In the data rows, zero lies at 7.5, halfway between 7 and 8.
Here are some points, each followed by its number:
vec![7, 10, 10, 11, 13, 8, 9, 8, 10, 7, 8, 11] 0
vec![11, 14, 14, 14, 11, 15, 11, 9, 10, 10, 10, 6] 1
vec![5, 3, 4, 9, 4, 9, 4, 0, 11, 11, 9, 4] 2
vec![4, 2, 3, 4, 7, 2, 3, 3, 7, 7, 4, 9] 3
vec![9, 8, 7, 8, 3, 6, 10, 6, 5, 7, 9, 8] 4
vec![9, 10, 13, 7, 13, 5, 9, 9, 9, 10, 11, 12] 5
vec![11, 12, 10, 10, 8, 12, 12, 8, 6, 3, 3, 8] 6
vec![6, 12, 9, 7, 6, 12, 8, 10, 3, 6, 5, 4] 7
vec![8, 7, 9, 8, 5, 10, 8, 8, 10, 8, 6, 8] 8
vec![7, 4, 5, 8, 7, 6, 8, 6, 7, 9, 9, 7] 9
vec![8, 5, 7, 1, 9, 4, 5, 6, 10, 7, 3, 7] 10
vec![9, 11, 8, 8, 9, 6, 7, 14, 6, 8, 12, 11] 11
vec![9, 11, 7, 10, 9, 10, 12, 14, 6, 12, 8, 9] 12
vec![11, 6, 5, 11, 3, 8, 9, 9, 1, 4, 12, 9] 13
vec![6, 6, 8, 2, 11, 1, 2, 11, 8, 4, 5, 7] 14
vec![6, 10, 10, 10, 10, 11, 10, 5, 10, 10, 7, 10] 15
vec![6, 6, 4, 8, 5, 6, 7, 6, 6, 7, 8, 7] 16
vec![9, 3, 2, 4, 0, 8, 12, 3, 9, 8, 10, 13] 17
vec![11, 11, 6, 7, 7, 12, 12, 12, 7, 6, 4, 7] 18
vec![0, 1, 5, 5, 6, 1, 2, 5, 8, 6, 7, 11] 19
vec![4, 0, 7, 3, 4, 2, 0, 0, 11, 6, 5, 3] 20
vec![7, 8, 6, 5, 3, 7, 6, 6, 6, 3, 8, 3] 21
vec![11, 6, 9, 10, 3, 10, 12, 3, 6, 9, 9, 7] 22
vec![8, 10, 6, 7, 10, 10, 13, 7, 6, 6, 6, 8] 23
vec![6, 8, 12, 7, 10, 14, 5, 6, 8, 3, 3, 5] 24
vec![9, 4, 3, 8, 6, 4, 6, 4, 5, 10, 7, 5] 25
vec![4, 8, 11, 4, 7, 9, 9, 9, 7, 5, 1, 3] 26
vec![3, 1, 5, 5, 7, 7, 0, 4, 7, 12, 11, 7] 27
vec![11, 9, 10, 8, 12, 5, 6, 10, 10, 10, 6, 8] 28
Which point above is nearest to each new point? Its number follows each.
vec![7, 11, 12, 7, 9, 12, 9, 3, 5, 0, 3, 2] 24
vec![8, 10, 11, 9, 10, 8, 10, 13, 9, 8, 6, 11] 0
vec![9, 14, 10, 8, 10, 7, 8, 14, 9, 10, 5, 7] 28
vec![2, 3, 7, 9, 9, 1, 0, 4, 13, 14, 10, 10] 27
vec![5, 10, 11, 11, 11, 9, 10, 6, 11, 14, 7, 8] 15
vec![9, 14, 7, 10, 12, 12, 7, 12, 12, 9, 11, 10] 0
vec![6, 7, 4, 2, 7, 4, 3, 6, 11, 10, 8, 9] 10
vec![7, 4, 5, 8, 10, 6, 6, 7, 9, 14, 10, 12] 9
vec![12, 9, 10, 9, 11, 6, 9, 9, 8, 5, 10, 10] 0
vec![5, 8, 9, 7, 7, 9, 9, 6, 8, 6, 2, 5] 26
vec![9, 9, 4, 6, 5, 10, 10, 6, 0, 0, 4, 5] 21
vec![7, 5, 0, 4, 0, 7, 9, 0, 4, 2, 5, 5] 21
vec![6, 9, 12, 9, 10, 9, 4, 5, 12, 9, 8, 9] 15
vec![11, 11, 8, 13, 11, 10, 10, 11, 4, 9, 7, 4] 12
vec![3, 4, 7, 4, 10, 2, 2, 7, 10, 15, 8, 9] 27
vec![6, 0, 6, 6, 7, 5, 0, 3, 11, 15, 12, 9] 27
vec![9, 10, 9, 10, 9, 8, 10, 15, 7, 4, 9, 7] 11
vec![11, 9, 6, 7, 8, 8, 10, 10, 6, 8, 12, 5] 4
vec![7, 8, 9, 12, 10, 8, 8, 10, 10, 11, 9, 8] 0
vec![10, 8, 6, 10, 8, 9, 8, 5, 6, 11, 10, 6] 9
vec![7, 5, 3, 10, 10, 5, 5, 5, 10, 14, 13, 7] 9
vec![6, 9, 9, 10, 6, 10, 13, 4, 4, 0, 3, 2] 6
vec![11, 13, 6, 11, 11, 10, 15, 11, 5, 5, 9, 11] 23
